In the rows, 128 means zero.
One hidden turn or mirror swaps the rows below in pairs. Which row is each named row swapped with?
The rows were stretched afterwards, more along some directions than others.
Dotiz: [104 143 135 189 112 138 143 142 133 138  80 133 100 127 152 131 101 108
 145 125 129]
fov: [ 96 111 153 157  75 144 105 170 119 151  73 144 128 146 125 101 140 117
 138 100 100]
rilov: [118 132 145 120 112  99  92 150 120 142 101 156 145 149 131 115 135 143
 131 124 157]
Dedav: [ 87 127 149 126 117 132  98 141 119 145 100 133 135 116 142 119 139 157
 129 139 134]
buf: [132 142 114 158 110 127 153 151 120 132 127 126  93 128 121 111  97 103
 134 151 131]
zam: [133 111 146 132 106 115 127 170 154 117 153 156 147 131 150 125 155 159
 102 129 101]
fogit: [122 140 132 137 145 106 110 101 101 147 128 122 140 110 133 141 122 146
 133 106 140]
lofug: [137 138 154 169  93 127 106 121 166 134 124 160 138 104 140 116 119 129
  99 108  89]
mazal: [110 108 149 138 104 117 137 166 104 138 121 148 152 161 132 141 140 122
 133 114 137]
moba: [135 124 121 144 112 129 139 185 111 131 125 173 139 130 150 148 149 139
 140 125 101]
Tov: [146 136 119 131 100 150 135 170 132 137 129 171 146 109 138 154 111 134
 116 124 108]
Davo: [130 139 132 129 113 143  99 138 133 124 133 146 167 144 144 100 152 145
  86 117 113]
feg: [138 154 131 140 110 148 108 150  92 160  95 154 145 120 152 136 120 145
 119 108  94]
ziga: [133 124 131 137 108 168 137 162 159 102 112 160 107 116 144 120 106 152
  98 153 118]
Moso: [137 142 112 142 120 110 142 143 125 144 148 131 139 120 139 125 131 134
 120 159 120]
loro: [113 112 138 164 126 132 132 122 158 110 128 121 110 124 141 112 125 138
  90 134 142]
Vanap: [140 124 141 139 103 117 117 133 104 147  90 154 128 145 139 130 121 131
 106 103 113]
pir: [121 149 134 170  78 171 123 159 161 116 102 159 119 125 133 101 104 104
 105 117 105]
kuz: [128 129 151 150  76 162 130 188  91 139  89 156 130 141 131 120 109 106
 148 141 122]
kom: [124 110 148 113 108  97 115 141 113 139 129 153 158 151 124 126 145 148
 117 119 131]
gake: [116  98 140 147 104 148 131 163 165 126 104 156  99 125 135 112 126 139
  83 130 109]
Tubev: [128 169 127 151 121 116 112 131 159 113 121 129 133 163 136 111  88 110
 110 138 153]
zaped: [122 135 130 158 122 120 115 113 118 156  97 150 124 108 129 134 112 110
 118 112 134]
reb: [ 94 109 152 153  97 110  98 160 150 152  90 145 134 157 119  94 154 125
 125 104 124]
Fop: [125 105 132 138 111 131 134 140 166 144 139 150 124  99 142 122 177 160
  99  99  74]
kupi: [123 136 116 155 109 175 130 176 153 115 118 156 126 114 139 138  89 112
 115 140 125]
Kemus: [103 134 142 148  72 166  90 182 117 154 104 150 158 131 143 107 126 122
 123 106  87]
tegi: [128 149 157 150 112 123 124 131  73 139 100 124 152 160 121 128  96 111
 135 114 147]
toma: [114 113 147 159 127 135 136 149 102 134 104 119 125 159 142 143 123 122
 133 122 147]
Fom: [108 127 136 141  95 143 103 143 196 119 104 142 113 121 116  82 120 136
 107 138 127]
lare: [117 112 155 166 100 152  94 160  88 144  78 149 141 143 130 125 122 119
 122 105 123]
nivu: [110 119 155 158 130 124 104 111 163 112 115 115 106 141 131  93 125 147
  96 137 137]
Vefaz: [106 124 149 137 120 115  80 126 178 130 132 133 159 144 129  96 161 144
 100 110 127]
tul: [111 121 168 135  87 157 119 157 173 109 101 144 102 150 138  99 124 137
 113 122 102]
nolub: [107 136 120 171 123 134  84 126 161 140  91 123 137 162 135  98 122 114
  99 115 141]
Zitof: [129 121 172 144 113 141 120 142 130 108 113 152 127 156 144 137 123 148
 104  95 109]
por: [100 134 110 159 133 125 126 143 112 144 119 111 132 124 134 114 114 119
 130 171 145]
rada: [139 131 116 114 133 121 137 121 138 124 123 147 120 131 132 133 118 142
 111 140 117]
Mivok: [111 114 179 138 100 121 109 153 101 141 112 155 165 113 149 132 147 179
 116 124 108]
Loted: [160 153 143 142 105 114 138 153 131 104 143 153 132 155 136 128 101 119
 119 131 131]
Tonod: [117 124 148 170 127 113 104 117 127 135  86 110 107 155 131 107 131 115
 122 115 144]
kapo: [107 121 145 133 101 142 138 140 158 120 142 109 113 113 131 103 122 137
 112 131 103]
napel: [146 133 141 146 104 115 136 139  98 143 122 152 138 135 135 145  95 121
 125 115 111]
vabo: [123 117 113 167 111 135 119 159 109 158 103 151 122 105 142 131 131 120
 139 138 113]
zerob: [113 150 152 153 114 143 109 166 146 110 106 167 140 132 156 111 128 160
  97 136 137]
nur: [116 137 142 165 117 116  99 110 169 130 129 143 151 131 139 106 145 134
  85 101 102]
mele: [103 108 173 156  96 153  93 152 141 127  69 163 129 176 140 109 137 144
 101  89 125]
moko: [ 86 115 140 148  94 167  91 168 173 140  72 167 143 137 158 110 153 142
 102 113 107]
pizi: [107 115 147 153 129  94  88 112 110 153 106 119 146 151 131 109 160 138
 113 103 117]
Rizuz: [ 97  95 150 148 116 107 106 124 133 139 109 117 146 149 113  93 183 147
 127 109 129]
Gapo: [128 123 126 111  94 173 113 194 139 122 112 168 129 131 131 119 121 136
 105 137 117]
bobak: [139 153 155 134 115 151  84 120 124 126  87 141 141 163 132 119 101 124
 123 115 134]
zaf: [127 145 141 156  82 141 111 167 133 147  86 193 145 115 149 127 122 126
 110  97  97]
lolup: [117 132 160 140 111 116 140 146 151 125 120 166 116 112 158 129 136 162
 112 127 114]
duzem: [132 110 161 148 100 121 133 166 156 116 129 174 115 142 162 133 155 164
 105 104  98]
guved: [155 143 150 142  83 135 153 159 147 100 118 170 113 167 126 109  99 104
 109 121 136]
Reges: [130 136 138 187 103 145 133 186 106 139  91 158  99 128 151 137  93 111
 129 131 117]
pino: [141 141 166 146  89 152 140 172 133 112  91 152 109 172 130 119  88 102
 121 120 128]
lag: [112 132 166 140 133 114 111 133  77 142 111 139 162 128 151 157 129 159
 129 112 129]
Leda: [113 142 134 169 118 145  79 143  99 148  86 145 147 136 155 129 103 126
 115 122 145]

Swapped with Leda: loro
Swapped with Loted: kom
Swapped with vabo: ziga
Swapped with moko: Dotiz
Swapped with Mivok: lofug
Swapped with lare: nivu

One hidden turn or mirror swaps the rows below in pairs. Which row is each named row swapped with?
The rows were stretched afterwards, more along some directions than others.
nupi: [ 65 137 120 116 177 155 158 107 102 117 159  89 128  92 109 207  99 163
 163 123  55 155 185 158 138 138 197 131 150 136]
gogun: [ 48 119 108 138 155  97 145 133 118 124 118  62 138 118 127 194 106 190
 126 101  67 142 156 125 141  99 160 115 183 121]
daga: [ 73 132 109 117 180 148 159 109 108 116 147  89 123  90 109 209  91 159
 159 112  49 154 184 152 140 137 202 130 162 128]
Kub: [101 200 128 118 147 119 129 109 114 122 145  57 162 133 106 185 115 134
 136 130  95 158 163 167 117 100 158 110 121 145]
ran: [ 60 159 106 155 158  89 107 164 109 145 127  97 139 105 131 175  95 180
 130 102  80 149 160 141 114 112 148 111 176 117]
rok: [ 69 181 135 140 170 118 125 104 112 114 148  66 133 116 114 120 109 140
 113 119  91 150 153  98 175 106 127 101 123  83]
vedoz: [ 76 138 115 137 159 174 143 117 117 109 146  77 158 151 104 166 107  98
 142 137  91 149 141 155 134 123 150 123 110 108]
fero: [ 74 179 108 129 118 119 145 111  91 142 156  92 143 103 120 156 134 124
 140 138 141 162 104 132 142  85  95  94 180 116]
Vemal: [ 95 155 114 125 166 124 143 132 113 151 100 108 134 116 142 146 110 132
 121 114 121 143  91 103 155 101 103 109 151  84]
vam: [ 88 138  98 150 160 135 127 112 132 122 141 109 155 131 120 187  78 138
 139 121  70 118 163 150 140 129 159 117 163 104]
mub: [ 69 170 160 115 177 123 165 103  91 121 131  66 125  90 101 219 120 163
 126 123  79 166 106 133 143  98 134  95 169 131]
tafus: [ 98 183 118 157 179  91 115 126 122 147 119  79 130  70 125 161 101 136
 148 110  86 158 180 143 127 115 140 101 160  88]
bitu: [100 189 139 144 162 151 142 127  78 114 155 129 125 113 120 169 130 102
 156 120  81 171 131 104 202 109  95 128 162 121]
vuzo: [ 49 161  92 135 154 117 137 104  95 127 114  99 153 111 135 182  86 139
 146 101 107 141 170 166 161  83 180 137 176 127]
difif: [ 94 177 141 100 159  97 139 118 102 117 148 109 143  99 119 207  97 122
 124  94  63 164 100 157 155  85 131  99 199 131]
niba: [ 86 168 127 118 151 129 142 150 117 135 126 117 141 136 124 178 123 140
 131 122  97 140  77 105 132 111 100 118 145 109]
Vofeg: [107 168 113 137 171 136 130 110 135 128 162  86 136 121 102 169 102 138
 141 128  77 151 164 166 130 110 158  98 158 111]
ruk: [ 85 137 131 165 167 112 116 135 106  85 157 111 135 152 127 196  93 141
 136 109  55 128 148 127 147 128 133 152 158 109]
ven: [ 91 176 104 136 154  95 124  98 100 144 177 100 151  89 127 199  98 159
 139  96  92 142 150 176 130  96 185 108 194 148]
tek: [ 83 160 143 120 174 140 145 103 111 100 136 124 154 103 106 182  97 132
 118 123  72 158 127 129 184 121 124 121 163 125]
Mozeg: [ 90 150 136 142 196 115 128 125 115 169  80  87 146 102 131 137  93 181
 110  91  94 159 134 119 155 111 134 106 166 104]
bod: [ 68 125 107 157 170 148 135 103  91 102 133 106 168 122 139 174  72 150
 141 111  72 126 143 120 179 140 163 136 143 111]
repus: [ 66 164 110 152 163 159 146 125  83 103 132  74 156 138 118 149 101  89
 141 146  93 166 132 121 175  98 121 122 122  92]
von: [ 78 215 148 122 170 133 134 146 100 131 162  81 143 103 127 151 100 141
 127 132  67 197 140 133 139 108 119 104 128 125]
badas: [ 54 196  91  84 165 121 174  96 104 130 127  59 137  92  89 214  91  93
 147 130  77 169 167 148 129  82 134  74 149  93]
fet: [ 89 176 142 124 128 103 122 127 102 146 123  89 141 127  98 180 107 133
 107 111  83 175 113 146 127  74 106 108 163 142]
gako: [ 69 140 110 145 159 163 142 118 102 108 133  70 158 146 109 149 108  95
 140 139 101 157 136 146 146 106 144 124 116 102]
sodek: [ 67 163 112 152 165 155 151 113  82 102 129  85 158 137 107 170  86  89
 143 138  80 168 142 124 189  91 127 121 143 107]
nemug: [ 98 183 120 126 144 134 123 129 113 143 150 131 180 150 118 185  87 153
 109  95  72 156 114 137 152 104  99 143 158 147]
sol: [ 69 167 145 137 148 133 138  93  99 108 139 108 130 105 109 185 108 128
 139 117 114 144 131 133 161  88  98 109 146 110]
teme: [ 75 178 111 151 185 112 116 139  89 125 148 100 157  93 150 162  85 157
 147 105  81 158 176 121 167 124 147 116 157 126]
zof: [ 70 141 118 114 165 164 154 110 113 112 158  72 140 119  98 199 112 131
 159 126  75 158 169 168 119 129 184 129 127 132]
Lipu: [ 71 208  88 105 166 126 157 107 103 144 135  68 141  93  94 186 102  92
 152 131  96 173 168 161 125  84 145  73 143  95]
zagi: [ 88 148  93 140 154 140 147 139  99 138 129 113 128 131 133 207  98  90
 167 123 106 147 148 124 123 130 115 121 175  84]
mudek: [ 80 138 102 147 158 134 129 118 125 108 152 109 159 125 125 191  79 131
 145 126  64 115 171 153 137 135 169 119 155 108]
dil: [ 73 195 100 111 176 131 158 114  94 139 128  69 134  90  99 188  92 107
 145 124  87 179 155 158 126  84 146  78 148  90]
bino: [ 60 130  98 166 170 136 128 139 115 130  97  91 159 108 129 147  86 125
 156 118 131 128 164 114 154 116 164 124 163  81]
Rafet: [ 59 156 112 138 176 136 144 131 109 120 154  93 125 104 138 174 137 127
 152 147 111 162 126 114 150 121 121  99 152  82]
das: [ 37 181  98  82 154 119 175  90 105 115 132  58 143 102  98 224  87  96
 149 129  75 157 164 133 140  89 132  90 154  96]
Gufu: [ 94 172  96 142 146  94 112 103 115 145 174 107 145 102 142 163 113 148
 126  97 126 133 140 177 127  95 168 104 182 133]
Defu: [ 90 170 108 141 145 134 140 112  73 108 131 111 115  93 128 163  99 112
 148 140 113 159 154 113 189 105 122 123 159 111]
pof: [118 167 154 144 194 152 113 125 117 122 143  95 110  99 114 153 118 161
 130 110  80 149 184 148 147 137 160 123 139 107]
bitum: [ 93 156 125 144 192 120 131 134 115 159  91 104 139 110 147 128 101 154
 115  98 105 156 116 102 167 110 109 112 159  83]
vekib: [ 50 153 117 122 147 131 137  74  93 110 132  73 151 112 127 173 103 137
 127 120  82 153 156 139 186 114 169 124 128 140]
dugeg: [ 28 146  90 134 150 102 136 103  93 108 156  83 149 126 125 194  73 129
 138 126  64 151 172 125 140 103 163 141 143 127]
ren: [ 55 132 110 145 159 140 160 108  69 117 102  99 153 110 110 205  72 175
 141 110  69 145 149 131 167 109 154 125 168 156]
fal: [ 48 150 115 112 191 123 149 119  91 118 146 113 139 103 127 208  75 143
 123 111  92 149 131 112 166 115 108 120 186  95]
Fetu: [ 68 141 125 107 159 153 152 111 118 112 159  63 149 130  97 200 113 133
 147 132  79 154 155 172 106 121 181 118 117 136]
temez: [ 80 169  97 125 176 137 145 119  91 145 106  95 163  92 120 178  81 172
 146 110  79 179 156 113 161 104 128 117 160 110]
luk: [ 69 158 121 140 174  80 113 136 117 129 136  69 161 118 133 152  87 182
 118  96 108 163 117 127 127  90 133 118 179 111]
rik: [ 72 166 119 138 151  97 136 146  91 112 162 127 147 121 132 204  72 153
 121  99  54 165 124 128 163 111 139 111 199 156]
Gor: [ 89 171 139 170 184 161 113 155  94 145 133  79 141 121 101 152 111 152
 158 125  89 163 151 146 108 121 151 129 149 109]
Bunom: [ 62 157  89 166 165  95  98 120 130 116 145  87 154 124 146 128 107 122
 127 103 105 139 157 157 146 113 148 104 157  90]
Vid: [ 73 136 113 159 176 134 136 109  82 108 124  99 167 113 141 160  76 160
 134  99  86 141 125 120 176 131 163 132 151 117]
zuso: [ 58 157 107 160 155  94 110 165 105 145 136 107 129 102 133 176 102 179
 131 101  75 150 165 135 128 115 141 114 184 117]
Vivu: [ 77 150 112 164 183 139 131 117  87 127 119 103 152  97 141 146  86 164
 141  95  87 152 135 123 165 133 165 125 148 103]
riduv: [ 69 119 118 123 167 139 147 139 107 109 122 105 142 122 153 151  93 176
 104  99  65 130 117 112 186 118 154 118 169 106]
zub: [ 95 147 110 149 166 145 126 135 116 132 104  51 161 137 128 111 115 155
 138 132 112 152 160 128 133 133 183 137  94 113]
Gufik: [ 68 145  95 144 160  83 119 148 119 122 126  99 143 122 137 219  86 157
 135  93  64 125 164 147 106 122 169 132 179 107]
dop: [ 94 185  92 152 140 106 103 104 119 135 162  72 166 141 108 116 108 119
 133 127 127 160 153 158 108 104 173 107 123 137]
rited: [ 90 209 108 103 172 130 155 101  89 124 143  84 143  73 154 154 110 109
 150 140 104 168 143 137 191  93 127  71 136 107]
nitef: [105 147 129 128 175 125 150 112  96 134 140  91 102  57 105 193 113 187
 160 112  86 151 143 153 131 119 165  98 173 134]
gemoz: [ 98 158 111 140 166 132 128 122 136 131 157  95 139 127  98 173 102 137
 143 127  76 143 161 167 118 118 157  99 166 107]
dogoz: [ 67 117 104 155 162 156 138 108 108 102 140 110 168 129 135 185  73 139
 145 116  64 118 153 134 165 147 167 140 143 113]
Lus: [101 188 142 128 168 146 151 116  88  99 163 111 143 111 123 172 117  87
 163 133  98 158 126 114 186 105 101 122 153 115]
Subu: [ 67 189 112 146 200 137 149 144  97 116 127  95 140  74 125 161 112 143
 140 124  80 157 152 121 174 120 139 101 159  98]
rikud: [ 97 146 136 109 145 120 143 112  96 135 122 106 149 137 131 170  86 147
 122 110  88 133 119 130 147 120 137 131 157 149]
nafig: [ 88 193 136 155 164 146 131 140  74 122 161 132 112 104 113 178 136 119
 159 115  66 175 152 115 191 110 101 124 170 125]
reded: [ 76 180 108 134 160 110 147  96  78 121 161 100 164  86 117 218  71 150
 152 102  61 155 154 155 163  93 179 107 195 146]
mufo: [ 77 151 159 113 170 156 163 107  90  81 175  66 122 115 145 161 131 131
 141 136  89 158 134 138 171 105 136 100 140 113]
gen: [ 80 182 161 126 167 116 124 122 101 128 147  73 147 109  97 189  97 169
 127 113  72 173 166 152 133 109 144 111 158 152]
fevar: [103 175 148 128 175 149 155 121 102  97 149 102 145 114 132 168 115  86
 165 151 113 144 138 130 157 119 120 123 136 115]
Ter: [ 82 182 157 127 156 116 125 117  92 118 148  76 149 109  97 197  95 159
 136 120  73 169 168 159 134 105 153 115 155 163]
kivug: [ 97 189 123 131 174 112 120 124 109 137 138  92 145 109  90 197  99 146
 127 101  66 172 158 141 161 103 151 120 154 150]
sagaf: [ 77 196  99 140 145 105 132  94 105 130 123  88 133 108 123 184 109 121
 175 106 127 138 151 156 122  98 144  83 181  88]
kap: [123 149 121 155 165 133 119 130  89 134 139 136 124 125 102 210  93 119
 145 111  91 166 140 144 143  98 122 131 210 113]
ses: [106 167 140 128 205 153 140 135 115 126 132  66 140  89  82 171  84 136
 155 144  63 162 176 145 148 109 158 115 157 108]
zeze: [ 34 148 102 130 182 126 143 157  99 100 152  96 149  94 119 205  95 126
 155 124  43 158 173 124 153 133 142 104 153  90]
Pava: [ 73 175 109 126 156  93 138  92  92 135 166 104 156  87 117 228  80 153
 147  95  68 146 154 168 138  95 178 108 201 145]
Rabo: [106 160 167 126 157 127 120  95 107 131 157  83 162 108 106 171 106 155
 108 133  87 159 131 171 145 106 151  99 138 151]
ref: [ 37 116 104 159 165  93 136 118  99 110 149  63 126 105 151 127 116 154
 124 105 115 142 164 121 164  99 180 125 155 105]
fozo: [ 81 190 116 137 148 125 121 162 100 133 184  94 139 146 142 139 137 118
 156 132 100 156 128 133 123 105 104 123 139 116]

Swapped with fevar: niba
Swapped with bitum: bitu
Swapped with Vid: repus
Swapped with rok: ref
Swapped with zeze: Rabo
Swapped with mudek: Fetu
Swapped with rited: difif
Swapped with dil: reded
Swapped with Lus: Vemal
Swapped with Ter: ran
Swapped with Pava: Lipu

